Rows are one point carried round by a steady rotation, each followed by how many ticks it has turned.
The counts run from 0 to 300.
[-2.48  1.26  1.71  0.67  3.07  1.78  2.23 -0.61  0.12  1.37  1.79  2.05
 -1.79 -0.13  2.10 -1.11 -2.12  2.01  0.05  0.59  1.90 -3.19  0.99  1.12
 -0.83  0.85 -1.34 -1.40 -1.89 -1.72  0.26 -1.42 -1.24  0.44  1.08 -0.47
  1.23 -1.18  0.72 -0.25  0.53 -0.09  0.73 -3.22 -1.87 -1.92 -0.31  0.95
  2.27 -0.17 -2.19]  271
[ 1.91 -1.22  3.44  0.10  1.71  0.47  2.02 -3.51 -0.16  3.04  1.38  0.81
 -1.25  0.06 -1.80  0.31  0.86 -0.84  0.41  0.76 -1.87 -2.96  2.76 -0.26
 -0.72 -0.01 -2.78  0.04 -2.24  1.45  1.03  2.08  0.47 -1.46  0.52  0.69
  0.72  0.05  0.73 -2.91  0.83 -1.08  0.27  0.19 -3.02  1.63 -0.68  0.64
  1.73  0.24  2.65]  217
[-0.24 -0.39 -0.74  2.20  0.23 -0.09 -0.83 -0.70 -1.18 -4.56 -2.00 -1.05
 -0.60 -0.92  1.24 -1.11  0.11 -1.01 -2.14  0.41  1.56  0.08 -1.03 -2.31
  2.12 -2.24  2.16  0.05  0.34 -1.55 -2.06 -2.97  2.24 -1.81  2.56  0.97
  0.16  1.23 -0.05 -2.05 -2.70  2.08 -0.19 -1.13  1.12  0.39 -1.83 -1.14
  1.55 -0.87  3.59]  112
[-2.28  1.34  1.16  2.97  1.71 -0.69  1.70 -1.71 -1.86 -2.45  0.67  2.28
 -1.82 -1.31  0.03 -0.89 -0.24  2.07 -0.06  1.52  2.01 -5.07 -0.50  0.66
 -0.44 -0.58 -2.24 -0.38 -0.17 -0.17  1.33  0.20  0.99  0.46  3.56 -1.15
  1.59 -0.99  0.58  0.15  0.40  0.44  1.68 -2.67 -1.26 -1.05  0.00 -0.04
  1.72  0.39 -1.89]  269
[-1.80  1.85  0.13  2.97  1.63  0.30 -0.16  0.11 -1.90 -3.32  0.85  3.57
 -1.19 -2.20  2.95 -0.79 -0.08  0.65 -2.93  2.91  2.18 -3.56  1.04 -0.30
  1.54  0.28  1.17 -1.38  0.26 -2.10 -0.85 -0.18  0.25  1.49  2.33 -0.22
  0.13 -0.80  0.28 -0.21  0.00  1.82  1.04 -3.71 -0.72 -0.84 -0.33  0.19
  1.37  0.89 -0.27]  150
[-1.54  2.96 -0.47  0.72  2.28 -0.39 -0.03 -0.52 -0.55  2.48 -0.61  0.11
 -0.88 -1.62  2.65  0.77 -1.22 -0.40 -1.97  1.05 -2.31 -5.68  0.45 -0.09
  0.25 -0.95  0.12  0.80  1.08  0.71 -1.31  2.58 -0.33 -0.90  2.23 -0.38
  0.47  1.64  0.64 -1.17 -1.23  2.48 -1.32 -2.41 -0.98 -1.36  0.22 -0.28
  2.73  2.06  2.10]  144
[-1.47  0.28  3.19  0.51  1.69  1.90  2.83 -3.30  2.89  2.87 -0.94 -1.35
  0.39  0.18 -0.91 -0.09 -2.23  1.27  1.76 -0.42 -0.36 -1.41 -0.11 -1.42
 -0.74 -0.80 -0.94  0.79  0.16  0.61 -2.42 -0.91  1.31 -1.62  0.17 -1.32
  1.04  0.85 -0.25 -2.68 -1.02  0.21  1.13 -1.72 -1.73 -1.45 -1.51  0.74
  2.90  0.95  2.84]  17
[ 0.16  0.16  1.22  1.98 -0.35  1.57  1.37 -1.76 -1.80  0.00  1.08 -0.13
 -1.29  0.13 -3.00  1.46  0.90 -1.59 -0.87  2.23 -0.34  0.31  0.29 -0.56
 -3.32 -0.26 -3.22  0.86 -2.49  1.57  1.69 -0.93 -1.01 -2.06  1.14 -2.26
  1.32 -0.99 -0.94 -4.03  0.11 -1.55  0.70  1.59 -2.63  0.73 -2.21  0.36
  1.19 -1.45  2.40]  132
[ 2.66 -1.43  0.01  0.24 -1.73 -0.65 -0.66 -1.80 -5.06 -3.00  0.88  1.32
 -2.33 -1.76 -0.93  0.36  1.42  1.21 -0.78 -0.39 -2.25 -1.91 -1.69 -1.12
  0.79 -0.73 -0.63  2.08 -1.00 -0.66  3.10 -0.35 -0.88 -0.84  3.80  1.53
 -0.39 -1.60 -0.27 -1.81  0.25  0.57 -0.51  0.40 -0.71  1.63  0.37 -2.58
  0.07 -0.18  2.31]  3
[ 1.34 -0.81  1.55 -1.71 -0.43 -0.85  1.64 -4.28 -2.08  0.18 -1.18  0.09
  0.74 -0.96 -2.23 -0.55 -0.04  2.32  1.61 -2.19 -2.73 -3.48 -2.90  0.72
  0.31 -0.78 -0.62  2.72  2.48 -0.02  1.37  1.15 -1.48 -0.38  2.24  0.45
 -0.18 -0.60 -0.52 -0.85  0.49  1.74 -0.73 -0.37 -0.64  0.33  1.46 -2.04
  0.85  1.22  1.99]  91
[-1.51  2.88  1.14 -1.35  2.45  2.80 -0.17 -1.14 -1.12  4.27  0.33 -0.99
 -0.87 -0.77  1.67  1.10 -1.33 -1.96 -1.75 -0.08 -1.69 -2.46  0.58 -1.31
 -3.01 -0.27 -2.32  0.73 -0.19  1.83 -0.81  0.89 -3.50 -0.75 -0.08 -0.81
 -0.12 -0.70 -0.14 -1.93  1.48 -0.45 -0.95  1.48 -1.82 -1.65  1.31  1.63
  1.82 -0.83  2.36]  52
[-0.94  1.62  0.58 -0.51  2.34  3.00 -0.58 -1.31  1.16  2.09 -1.12 -0.97
  0.73 -1.38  2.96 -0.56 -2.09 -1.16 -2.23 -0.01 -0.83 -0.83  0.90 -2.30
  1.92 -1.00  2.79  0.02  0.93 -1.83 -4.26 -1.21 -0.70 -0.31 -0.39  0.66
 -1.09  1.83 -0.05 -1.11 -1.61  2.07 -0.75 -2.32  0.59 -1.15 -1.25  0.43
  2.17  1.04  3.49]  26
[-1.36 -0.78  3.59  0.17  1.75  1.85  2.75 -4.62  1.95  1.79 -0.74 -0.44
  0.68  0.26 -1.51 -0.97 -2.07  2.99  3.54 -1.80 -0.11 -2.26 -0.82 -0.46
 -0.63  0.14 -0.32  0.65  0.01 -0.12 -1.45 -1.29  0.72 -1.10  0.17 -1.53
  1.10 -0.19 -0.16 -1.39 -0.29 -0.30  1.81 -2.38 -0.58 -1.78 -1.13  0.33
  2.44  0.08  1.75]  100
[ 0.23 -0.56  1.38  0.38  0.59  1.56  2.06 -2.01 -2.21 -1.32  2.05  2.16
 -2.26 -0.20 -0.70  0.69 -0.42  4.18  1.86 -1.02  0.66 -2.03 -1.66 -0.10
 -1.65  0.78 -2.19  2.17 -2.14 -1.11  2.78 -1.21 -0.38 -0.38  2.98 -1.76
  1.05 -2.38 -1.29 -2.11  0.41 -0.78  1.22 -0.69 -1.70 -0.95 -1.51 -1.07
  1.66 -0.19 -0.07]  95
[ 0.21  0.36  0.35 -2.95  1.46  0.88  1.69 -1.20  0.50 -0.21 -2.71 -2.81
  2.58  0.91  0.85 -1.97 -1.15 -1.38 -0.84 -1.47  0.90  0.22 -1.47 -0.39
  0.35 -3.00  1.50  0.22  1.19 -1.64 -1.58 -4.28 -1.66 -2.52  0.28  1.32
 -0.20  1.79  0.63 -1.34 -2.03  2.22 -2.49 -0.91  0.62  0.47  0.75 -0.91
  1.41 -0.31  2.27]  283
[-1.20 -0.64  4.32 -1.05  2.43  2.14  2.59 -4.15  1.50  3.54  0.41  0.97
 -0.39  0.84 -0.54 -0.56 -2.07  2.62  2.65 -1.27 -0.32 -3.65  0.43  0.26
  0.02  1.03 -0.58  0.16 -1.03 -0.61 -0.66  0.11 -0.17 -0.12 -0.25 -0.08
  0.63 -0.93  0.05 -0.71  1.21 -0.63  1.22 -2.31 -1.27 -1.76 -0.36  0.71
  2.57  0.30  0.89]  99
[-0.95  1.85  0.01  1.27  2.13  1.74 -0.58  1.25 -0.64 -0.44  1.53  2.94
 -1.71 -1.69  4.05  0.57 -1.57 -0.09 -3.12  2.31  0.26 -2.09  1.62 -1.03
  1.99  0.58  1.90 -0.44 -0.86 -2.65 -1.95 -0.07 -0.80  0.82  1.61  0.30
 -0.30 -0.52 -0.08 -1.34 -0.67  1.69 -0.43 -3.17 -0.62 -0.81 -1.48  0.58
  1.81  1.43  0.48]  234
[ 2.35 -1.46  0.54 -1.85 -1.95  0.48 -0.80 -3.13 -3.65 -2.12 -0.73  0.26
  0.87 -1.24 -1.15  0.22  0.28  0.96 -0.43 -2.01 -2.19  1.01 -2.67 -1.61
 -0.10 -1.46  0.43  3.45  0.88 -2.13  0.98 -2.23 -2.65 -0.02  2.40  0.18
 -1.09 -1.91 -1.84 -1.68  0.17  1.45 -0.57  0.91  0.46  0.48 -0.34 -2.40
 -0.06 -0.51  2.88]  1
[-1.48 -1.05  3.22  3.60  0.98 -0.06  1.46 -3.18  0.26 -1.76 -1.38 -0.20
 -1.34 -0.04 -2.16 -1.26 -0.34  1.59  1.80 -1.06  1.15 -3.46 -0.64 -1.37
  0.72 -1.10 -0.71 -0.73 -0.02  0.34 -0.69 -0.81  4.05 -0.91  1.46 -0.17
  1.08  0.92  0.14 -0.27 -1.06 -0.08  2.80 -1.14 -0.59 -0.88 -0.99  0.19
  2.57 -0.80  2.29]  102
[-1.55  0.09  2.44  3.61  0.56 -0.69  2.71 -3.41 -0.53 -2.69 -1.09  0.90
 -0.77  0.21 -1.83 -2.23 -0.34  3.10  1.85 -0.22  2.07 -4.06 -1.37 -0.29
 -0.24 -0.62 -1.75 -0.30  0.48 -0.33  0.87 -1.51  2.82 -0.90  2.65 -0.93
  1.14 -0.26  0.27 -0.35 -0.51 -0.07  2.42 -1.78 -0.48 -1.40 -0.12 -0.45
  1.60 -0.67 -0.24]  185
[-0.54  1.60  0.67 -0.61  2.53  1.53 -0.05 -0.53  1.38  2.03 -0.81 -0.45
 -0.67 -1.10  3.83 -0.16 -1.12 -1.97 -3.12  0.43 -0.92 -2.56  1.87 -1.92
  2.80 -0.97  2.55 -0.47 -0.21 -0.63 -4.10 -0.23  0.35 -0.91  0.29  1.52
 -1.00  1.29  1.28 -1.41 -1.86  2.11 -1.39 -2.04  0.01 -0.46 -0.27  0.85
  2.23  0.66  3.66]  25
[-0.05  0.45 -0.15  1.97 -0.28  0.21 -1.34 -0.43 -2.58 -4.02  0.26  2.55
 -0.47 -2.37  2.33 -0.29  0.50 -1.12 -4.21  2.13  0.16 -0.30  0.74 -1.54
  2.52 -1.12  2.12 -0.53  0.86 -2.39 -1.63 -1.62  0.46  0.97  1.66  1.03
 -0.94  0.22  0.02 -0.47 -1.71  1.68 -0.15 -2.10  0.63  0.26 -1.36 -0.98
  0.60  0.38  2.02]  30
[-0.65  1.47  0.41  1.30  0.23  0.05  0.48 -1.42 -3.37 -1.06 -0.63 -0.34
 -1.15 -0.61 -1.67  1.07  1.48 -1.87 -1.80  2.08  0.61 -1.00 -0.43 -0.96
 -4.28 -1.24 -3.95  0.35 -0.49  1.87  2.33 -0.98 -1.21 -2.90  1.52 -2.10
  1.32 -0.63 -0.38 -2.99  0.52 -0.48  0.43  2.06 -2.07  0.06 -0.71  0.84
  0.95 -1.57  1.94]  49
[ 0.63  0.05  0.40 -1.70 -1.31  0.65 -1.01 -1.96 -3.90 -2.82 -1.63 -1.17
  0.66 -1.29  0.12 -0.75  0.40 -0.31 -0.72 -2.53 -0.33  0.62 -2.80 -1.78
 -1.74 -1.74 -0.47  1.18  0.65 -1.44  1.30 -3.77 -2.92 -0.14  0.94  0.39
 -0.88 -2.25 -1.03 -1.43  0.84  0.43 -0.56  2.52  0.81 -0.50  0.97 -1.60
 -0.66 -1.48  2.44]  84
[-1.53  0.77  1.15  2.35 -0.01 -0.83  2.18 -2.58 -0.28 -3.89 -1.69  1.60
  2.12 -1.34 -0.75 -1.88 -0.75  2.10 -0.40  1.27  2.51 -3.51 -2.06  1.22
  1.02 -1.64 -0.23 -0.49  2.66 -1.12 -0.69 -0.71  0.23  0.13  2.20 -1.02
  0.73  1.07  0.08  0.74 -1.01  2.42  1.11 -4.01 -0.38 -1.17 -0.43 -1.04
  0.96  1.54 -0.68]  65
[ 1.34 -0.39  2.02 -1.46  0.17  1.52  1.97 -2.43  0.20  2.63  1.49  0.92
  1.91  0.07 -2.47  0.85  0.46 -2.18 -0.93  1.44 -0.63  1.18  2.41  0.81
 -2.23 -0.81 -2.81  0.32 -1.29  0.29  0.75 -0.63 -4.23 -1.40 -0.51 -1.75
  1.46 -0.19 -0.47 -3.24  1.01 -0.24 -1.49 -0.49 -3.25  2.14 -0.45  0.27
  0.03 -0.07  1.02]  43
[-2.16  2.84  1.54 -0.64  2.66  0.79  0.49 -1.42 -0.04  1.80  0.29  1.57
  0.42 -1.52  3.41 -0.55 -1.82  1.61 -0.72  0.32 -0.41 -5.24  0.19  0.93
  0.78 -0.09  0.56  0.26  1.96 -1.83 -1.45  1.04 -2.06  1.02  1.33  0.16
 -0.53  0.33  0.54  0.66  0.55  1.72 -0.20 -3.76 -0.56 -1.96  0.77 -0.27
  1.97  1.86 -0.63]  62
[ 1.13 -1.12  1.28  0.95 -3.01  0.45  1.24 -2.86 -1.92 -3.61  0.54  2.40
  3.07 -2.09 -3.06  0.28  0.57 -0.93 -1.50  2.46  0.77  2.42  0.51  0.05
 -0.06 -1.51 -1.04  0.86  1.41 -2.03  0.27 -2.18 -2.27  0.05  0.84 -1.40
  0.49 -0.77 -1.24 -2.21 -0.02  1.00  0.23 -1.96 -1.22  1.48 -2.20 -0.97
 -1.67  0.53  0.86]  38
[ 3.39 -2.15  2.35 -2.93 -0.01  1.70  0.90 -2.49 -1.40  1.24  2.40  2.87
  0.73 -0.70  0.41  0.62  0.14 -0.15 -0.92  0.15 -2.35 -0.56  2.04 -0.27
  1.55  0.23  1.05  1.42 -2.16 -2.24  0.95 -0.27 -3.90  0.55  0.49  2.36
 -1.58 -1.49 -0.11 -1.32  1.69  0.41 -1.72 -1.32 -0.90  2.31 -0.18 -1.38
 -0.06  0.78  1.69]  208
[ 0.05  0.93 -0.50 -0.33  1.65 -0.05  2.25 -0.92 -2.92  0.36  1.20  1.46
 -2.19 -0.38  0.09  0.80 -0.71  3.02  1.01  0.03 -0.36 -4.04 -2.10  1.42
 -1.13  0.12 -2.57  2.57 -1.49 -0.84  3.14  0.87 -1.97 -1.18  3.43 -1.45
  1.00 -1.73  0.44 -2.03  0.83  0.45 -0.60 -1.30 -2.38 -0.14 -0.02 -0.76
  1.99  0.71 -1.07]  179
[-1.60  0.91  0.17  0.12  2.42  1.50  3.64  0.13  0.56 -1.63  0.78  1.65
  0.52  0.73  1.42 -1.05 -1.23  0.37 -0.32  1.99  4.05 -0.46  0.90  2.32
 -0.19 -0.63 -0.33 -1.14 -1.52 -3.01  0.42 -3.36 -1.98 -1.05  1.27 -1.07
  1.54  0.65  0.85 -0.80 -0.78  1.03 -0.83 -3.73 -2.29  0.76 -0.92  0.57
  1.00 -0.38 -2.38]  69
